Here are some points, each followed by its number:
tensor([ 1.255, -0.082, -0.176, -0.882,  0.224, -1.626, -0.547,  2.315,
        -0.160,  0.330,  0.042,  1.035, -0.376, -1.127, -0.589, -1.598,
        -0.009,  0.147,  1.685,  1.675,  0.582]) 0
tensor([ 0.627, -0.627,  0.449,  0.096,  0.803,  0.771, -0.224,  0.427,
        -1.176, -0.566, -0.384,  1.331,  0.123, -1.469,  0.356,  0.978,
         0.359,  1.095,  0.723, -1.002, -0.895]) 1
tensor([ 0.512, -0.196, -0.032, -0.977,  0.574, -0.960, -0.671,  0.487,
        -0.625,  0.890, -0.152,  0.560, -0.617, -0.665,  0.563,  0.707,
        -0.183,  0.909,  1.922,  0.440,  1.129]) 2
tensor([-0.335,  0.833, -0.167,  0.590,  0.751, -0.085, -0.202, -0.371,
         0.118,  0.753,  0.160,  2.245, -0.852, -0.744, -0.603,  0.049,
        -0.827, -0.273, -0.142, -0.652,  0.594]) 3
tensor([ 0.010, -0.094,  0.310,  0.495,  0.028,  0.821,  1.014, -1.179,
         0.487,  0.777,  0.433,  0.001,  0.230,  0.240, -0.601, -0.048,
         0.734, -1.299, -0.803, -0.421, -0.640]) 4
tensor([ 1.082,  0.409,  1.214,  0.594, -0.018,  0.949,  0.607,  0.269,
         0.254, -0.457, -0.308,  0.271, -0.314,  0.118, -1.264, -0.400,
         1.036, -1.265, -0.568, -0.216, -0.260]) 5
tensor([ 0.737,  0.244, -0.839,  0.482, -0.546, -0.076, -0.132,  0.358,
         0.055, -1.932, -1.269,  0.449, -0.895, -1.371,  0.064, -0.921,
        -0.979, -1.291, -1.968,  0.037, -2.018]) 6
tensor([-0.244, -1.091, -0.395,  0.721,  0.207,  1.297, -0.192, -0.474,
        -1.316,  0.840,  0.223,  0.390, -0.670,  1.017, -0.546,  0.413,
         0.747,  0.050,  0.535,  0.041, -0.763]) 7
tensor([-0.154,  0.938,  0.190,  0.781,  0.722,  0.095,  0.047, -0.610,
         0.452,  0.803,  0.719,  2.494, -0.766, -1.036, -0.209, -0.667,
        -0.432, -0.375,  0.125, -0.548, -0.077]) 8
tensor([-0.078,  0.634,  1.493,  0.670,  0.144,  0.713,  0.322,  0.573,
        -0.471,  1.644,  0.574, -1.036, -0.069,  0.216, -0.885,  0.056,
         0.768, -1.304,  1.467, -1.025,  0.380]) 9
tensor([-0.426,  0.135,  0.421,  0.837, -0.258,  0.170,  0.361, -1.056,
         0.393, -0.170,  0.143,  0.777,  0.278,  0.117,  0.421, -0.451,
         0.630, -1.822, -0.987, -0.500,  0.847]) 10
tensor([-1.120, -0.637, -0.685, -0.950,  0.186,  0.981, -0.334, -0.236,
         0.695,  0.524, -0.363, -1.138,  1.339,  1.249,  0.638,  0.190,
        -0.666, -0.097,  0.088, -0.160, -0.758]) 11
tensor([ 0.069,  2.832, -2.012, -0.182, -0.916, -2.289,  0.475,  0.424,
        -0.117, -0.676,  0.402, -1.166, -0.602,  1.973,  1.810,  1.168,
        -0.158,  0.339, -1.741,  1.380,  2.467]) 12
tensor([-0.630,  1.141,  0.889,  1.914, -0.208,  0.690,  0.939, -2.701,
         0.525, -0.209,  1.003,  0.555,  0.351,  0.375, -0.200,  0.038,
         0.725, -4.294, -1.604, -1.096,  1.512]) 13
tensor([ 0.643, -1.116, -2.629,  0.778, -0.047, -0.549, -2.204,  0.284,
        -2.125, -1.759, -0.105, -1.433, -0.749,  0.061,  0.091,  0.478,
         1.646,  1.223,  1.004,  1.810,  0.709]) 14
tensor([-1.488,  0.184, -0.886, -0.818, -1.273,  0.037, -1.065, -0.664,
         2.981,  0.268, -1.128, -1.348,  1.196, -1.046, -0.030, -1.438,
        -1.931,  1.857,  0.822, -0.260, -1.505]) 15
tensor([ 0.502,  0.094, -0.545,  0.555, -0.586,  0.091, -0.316,  0.450,
        -0.282, -1.947, -1.274,  0.823, -1.112, -1.034, -0.185, -0.113,
        -1.528, -0.978, -1.195, -0.581, -2.094]) 16
tensor([-0.409,  0.183, -0.050, -1.046, -1.064,  1.045, -0.264,  0.046,
        -0.134, -2.810,  0.305, -1.803, -0.277, -1.263,  2.483,  2.242,
        -0.704,  1.878, -1.225, -1.481,  1.234]) 17
tensor([ 0.021,  0.150, -0.265,  0.083, -0.344,  0.465, -0.138,  0.415,
        -0.691, -0.494,  0.076,  0.143, -0.669,  0.102,  0.273,  0.592,
         0.531, -0.238, -0.009, -0.164, -0.348]) 18
Which point above is nearest to each new point by angle, seen from the average point of the numbered points? Its number follows each.
tensor([ 0.164, -0.427,  0.450,  0.482, -0.005,  0.857,  1.039, -1.001,
         0.343, -0.071, -0.060, -0.056,  0.367,  0.683, -0.653,  0.087,
         0.685, -1.118, -0.493, -1.011,  0.050]) 4
tensor([-1.338,  0.125, -1.209, -0.333, -1.448,  0.011, -0.839, -0.223,
         2.281, -0.393, -1.241, -1.385,  1.246, -0.982, -0.219, -1.534,
        -1.384,  1.658,  0.387,  0.364, -0.769]) 15
tensor([ 0.420,  0.842, -1.204, -0.009, -0.450,  0.536, -0.540, -0.968,
         1.336, -1.336, -1.160,  1.101, -0.478, -1.700,  1.049,  0.173,
        -1.943,  0.924,  0.084, -0.453, -0.571]) 15
tensor([ 1.184, -0.249, -0.451, -0.455,  0.247,  0.938,  0.842, -0.386,
         0.594, -0.110, -1.029,  0.068, -0.796,  0.173, -0.712, -0.216,
         0.186,  0.280, -0.093, -1.401, -1.219]) 5
tensor([ 1.665, -0.365,  0.323, -0.528, -0.287,  0.040,  0.359,  1.303,
        -0.274,  0.117,  0.064,  2.159, -0.939, -0.342, -0.888, -0.612,
         0.365, -1.057,  1.537, -0.233, -1.972]) 0
tensor([-0.351, -0.929,  0.057,  0.214,  0.016,  0.781, -0.172, -0.449,
        -1.272, -1.150, -0.155,  0.008,  0.213,  1.170,  0.704,  0.486,
        -1.226,  1.768, -1.734, -0.582, -1.501]) 17
tensor([ 0.507,  2.662,  0.381,  0.652, -0.255, -0.328,  0.507,  0.113,
        -0.372, -0.645,  1.093, -0.910, -0.465,  0.850, -0.157, -0.095,
         0.322, -1.457, -0.594,  0.352,  1.467]) 12
tensor([-0.528, -0.871,  0.828, -0.894,  0.220,  0.323,  0.096,  0.176,
         0.166,  0.847, -0.464,  0.333,  0.257, -0.864, -0.673,  0.241,
        -0.689,  0.405,  0.809, -0.202, -0.304]) 2
tensor([ 0.640, -1.201, -0.354, -0.792,  0.400, -0.180, -0.199,  0.892,
        -0.672, -0.031,  0.127, -0.557,  0.194,  0.888, -0.230, -0.492,
         1.104, -0.027,  0.160,  0.654,  0.368]) 14
tensor([-1.150,  0.073, -0.707, -1.232, -0.846,  0.040, -1.113, -0.125,
         2.506, -0.410, -1.486, -1.142,  2.162, -0.842, -0.641, -1.462,
        -1.683,  1.977,  0.084, -0.476, -0.752]) 15
tensor([ 1.415, -1.244, -1.362,  1.501, -0.541,  1.496, -0.788,  0.101,
        -1.853, -3.106, -0.055, -0.682,  0.187,  0.286, -1.062, -1.330,
         0.626,  1.179, -1.047,  0.208, -2.178]) 14
tensor([ 0.277,  2.813,  0.178,  0.541, -0.547, -0.622, -0.732,  0.395,
         1.490, -0.097,  0.669,  0.078, -0.164, -0.709,  0.127, -1.379,
         0.159,  0.899,  0.028,  0.747,  1.185]) 12
tensor([ 0.800, -0.285, -1.219, -0.598, -0.547,  0.087, -1.053,  0.526,
        -0.951, -0.854, -1.778, -1.138, -0.687,  0.753, -0.425, -0.555,
        -0.267,  0.709, -0.171, -0.533, -2.308]) 16
tensor([-0.809, -0.247, -0.988,  0.836,  0.266,  1.114,  0.841, -1.136,
         0.463, -0.396,  0.295,  0.406, -0.834, -0.416,  1.304,  1.427,
         1.310,  0.200, -0.899, -0.359,  0.698]) 17
tensor([ 0.659, -0.814,  1.057,  0.070, -0.586, -0.099, -0.956,  0.018,
        -0.289, -0.050, -0.034,  0.653,  0.565, -0.269, -0.134, -0.561,
         0.668, -0.618, -1.025,  0.678,  0.182]) 5
tensor([ 1.055,  0.908,  2.381, -2.277,  0.088, -1.003,  1.313,  1.809,
        -0.536,  1.030,  0.191,  0.489, -0.471, -0.810,  0.042,  0.082,
        -0.106, -0.996, -0.698,  1.042,  0.576]) 0
tensor([ 0.795, -1.008, -0.787, -0.732, -0.204, -2.514,  0.478,  0.477,
         0.965, -2.818, -0.028, -0.758,  0.135,  2.251,  0.677,  0.051,
         0.732,  0.151, -0.052,  0.601,  1.352]) 12
tensor([ 0.345,  0.590,  0.546,  1.420,  0.976,  0.384,  0.713,  0.220,
        -1.442, -0.540,  1.122, -0.292, -0.366,  1.512, -0.332,  0.968,
         1.354, -1.587, -0.840, -1.052,  0.572]) 13
tensor([-0.330, -1.684, -0.414, -0.877,  0.421, -1.301, -0.117,  0.639,
        -0.479, -0.039,  0.137, -0.791,  0.686,  0.639,  0.001,  0.533,
         0.187, -0.006, -0.324, -0.115,  0.192]) 11
tensor([-0.561,  0.008, -0.788,  0.946, -0.339, -0.574, -1.352, -1.157,
         0.531, -0.558,  1.339, -1.505,  1.049,  1.657,  0.576, -0.220,
         1.508, -0.732, -0.588,  1.159,  1.674]) 12
tensor([ 0.028,  2.223, -1.358,  0.444, -0.260,  0.351,  0.312, -0.869,
         0.979,  0.777,  0.532, -1.292, -0.193,  0.920,  0.006, -0.259,
         1.433, -2.342,  0.255,  0.322,  0.865]) 13
tensor([-1.012,  1.155,  2.194,  0.833,  0.683,  1.241, -1.200, -1.139,
        -0.954,  2.286,  2.058, -0.062,  0.415,  0.904, -0.124, -0.159,
         1.633,  0.435,  0.496,  0.711,  1.118]) 9
tensor([-0.292, -0.912,  0.673, -0.530, -0.059,  0.415,  0.404, -0.240,
        -0.136,  1.243, -0.178,  0.395,  0.179, -0.033, -0.610, -0.274,
        -0.757,  0.981,  1.315, -0.529, -0.411]) 2
tensor([-0.719, -1.056, -0.972, -0.761,  0.467, -0.880, -1.350,  0.322,
        -2.135, -1.618, -0.497, -2.477, -0.520,  0.703,  0.757,  1.680,
        -2.605,  1.740, -0.687,  1.177, -1.530]) 14
tensor([ 0.398,  0.423, -0.178,  0.336,  0.039,  1.383,  0.223, -0.607,
         0.654,  0.308, -0.741,  0.731, -0.882, -1.024, -0.408,  0.090,
         0.265,  0.524,  0.913, -0.820, -0.888]) 1
tensor([ 0.109,  2.363,  1.074, -0.776, -0.961, -0.262,  1.750, -1.096,
        -0.268,  0.245,  0.078,  0.672, -0.484, -0.306,  0.723,  0.544,
        -0.541, -2.881, -1.422, -0.538,  1.397]) 13
tensor([-1.000,  0.183,  0.383,  0.846,  1.217,  0.467,  0.317, -0.189,
        -0.755,  0.455,  1.134,  0.547,  0.179, -0.870,  0.884,  1.513,
        -0.286, -0.075, -0.939, -0.340,  0.461]) 3
tensor([ 1.838, -0.207, -0.209, -0.303,  0.084,  0.319,  0.385,  1.446,
        -0.118,  0.197, -0.436,  2.094, -1.027, -0.423, -0.786, -0.509,
         0.646, -1.187,  1.691, -0.968, -1.353]) 0
tensor([-0.890, -0.759, -2.132,  0.788, -0.263,  0.436, -2.091,  0.287,
        -2.164, -2.384, -0.310, -1.527, -1.334,  0.809,  0.393,  0.437,
        -0.192,  1.650, -0.593,  1.037, -0.606]) 14
tensor([ 0.080,  1.369,  0.486, -0.509, -0.410,  0.227,  0.677, -0.530,
         0.584,  0.291,  0.445,  0.355, -0.161, -1.704,  0.255,  0.216,
        -0.188, -1.095, -0.685, -0.362,  1.264]) 13
tensor([-1.101, -0.097,  0.318, -0.458, -0.151, -1.758, -0.453,  0.675,
         0.878, -0.867,  0.024, -0.013,  1.081, -1.606,  0.392,  0.352,
        -1.621,  0.264,  0.963, -0.481,  0.087]) 15
tensor([ 1.971,  0.198, -0.010, -0.015,  0.314,  0.247,  0.183,  1.680,
        -0.539,  0.492, -0.227,  1.360, -0.746, -0.351, -0.413, -1.294,
         0.789, -1.158,  1.692,  0.473, -1.055]) 0
tensor([-0.183, -0.764,  0.879,  0.103,  0.428, -0.730,  0.297,  1.254,
        -0.414,  0.485,  0.745, -0.278, -0.221, -0.880, -0.780,  0.195,
         0.756, -0.088,  0.208, -0.022, -0.400]) 9
tensor([-0.272, -0.589,  0.239, -0.756,  0.320,  0.579,  1.065, -0.231,
         0.364,  1.273,  0.272, -0.021,  0.242, -0.333,  0.231,  0.622,
         0.503, -0.524, -0.069, -0.517,  0.076]) 4
tensor([-0.276, -0.669, -1.426,  0.642, -0.107,  0.325, -1.747, -0.111,
        -1.125, -2.043, -0.012, -0.730, -0.776,  0.803,  0.023,  0.289,
        -0.302,  1.522,  0.484,  0.561, -0.622]) 14
tensor([-0.204,  0.568, -0.023, -1.360, -0.658,  1.337, -0.268, -0.866,
         0.940,  1.893, -0.517,  0.910, -0.648,  0.062,  0.615, -0.031,
        -1.401,  0.123,  1.172, -0.939, -0.687]) 15
tensor([-0.279, -1.084, -1.109,  0.436, -0.489,  0.568, -1.363, -0.656,
        -1.733, -1.683, -0.087, -1.228, -0.968,  0.917,  0.693,  0.302,
         0.149,  1.478,  0.142,  0.886, -0.424]) 14
tensor([-0.359, -0.744, -1.225,  0.228, -0.221,  0.466, -1.819, -0.306,
        -1.564, -1.119,  0.203, -0.913, -0.995,  0.621,  0.464,  0.604,
        -0.143,  1.820, -0.052,  1.037, -0.894]) 14
tensor([ 0.527,  1.451, -1.237, -0.155, -0.947,  0.115,  0.322, -0.513,
         1.731, -1.670, -0.985,  0.922, -0.304, -2.547,  0.866,  0.117,
        -2.088,  1.275, -0.119, -0.349, -0.101]) 15
tensor([-0.216, -0.378, -1.134,  0.803,  0.355, -0.381, -0.550,  0.966,
        -0.564,  0.041, -0.212, -2.197, -0.871, -0.475, -1.486, -0.280,
        -0.309,  1.685, -0.129, -0.646, -1.616]) 14
tensor([ 0.018, -0.060, -0.567, -0.517, -0.594, -0.110, -1.260,  1.242,
        -1.370, -1.859, -0.179, -1.148, -0.545, -0.320,  0.238,  0.726,
        -0.165,  0.994, -0.437,  0.764, -0.294]) 14
tensor([-0.233, -0.763,  0.544, -1.386,  0.445, -0.598,  1.451,  0.025,
         0.152,  0.888,  0.060, -0.128,  1.011,  1.226, -0.056,  0.159,
        -0.166,  0.692, -0.204, -0.137,  0.550]) 11
tensor([ 0.318,  0.387, -0.841,  0.409, -0.343,  0.019, -0.043, -0.497,
         0.439, -0.892,  0.021, -0.547,  0.241,  0.575, -0.073, -0.467,
         0.387, -0.327, -0.802,  0.174,  0.006]) 12
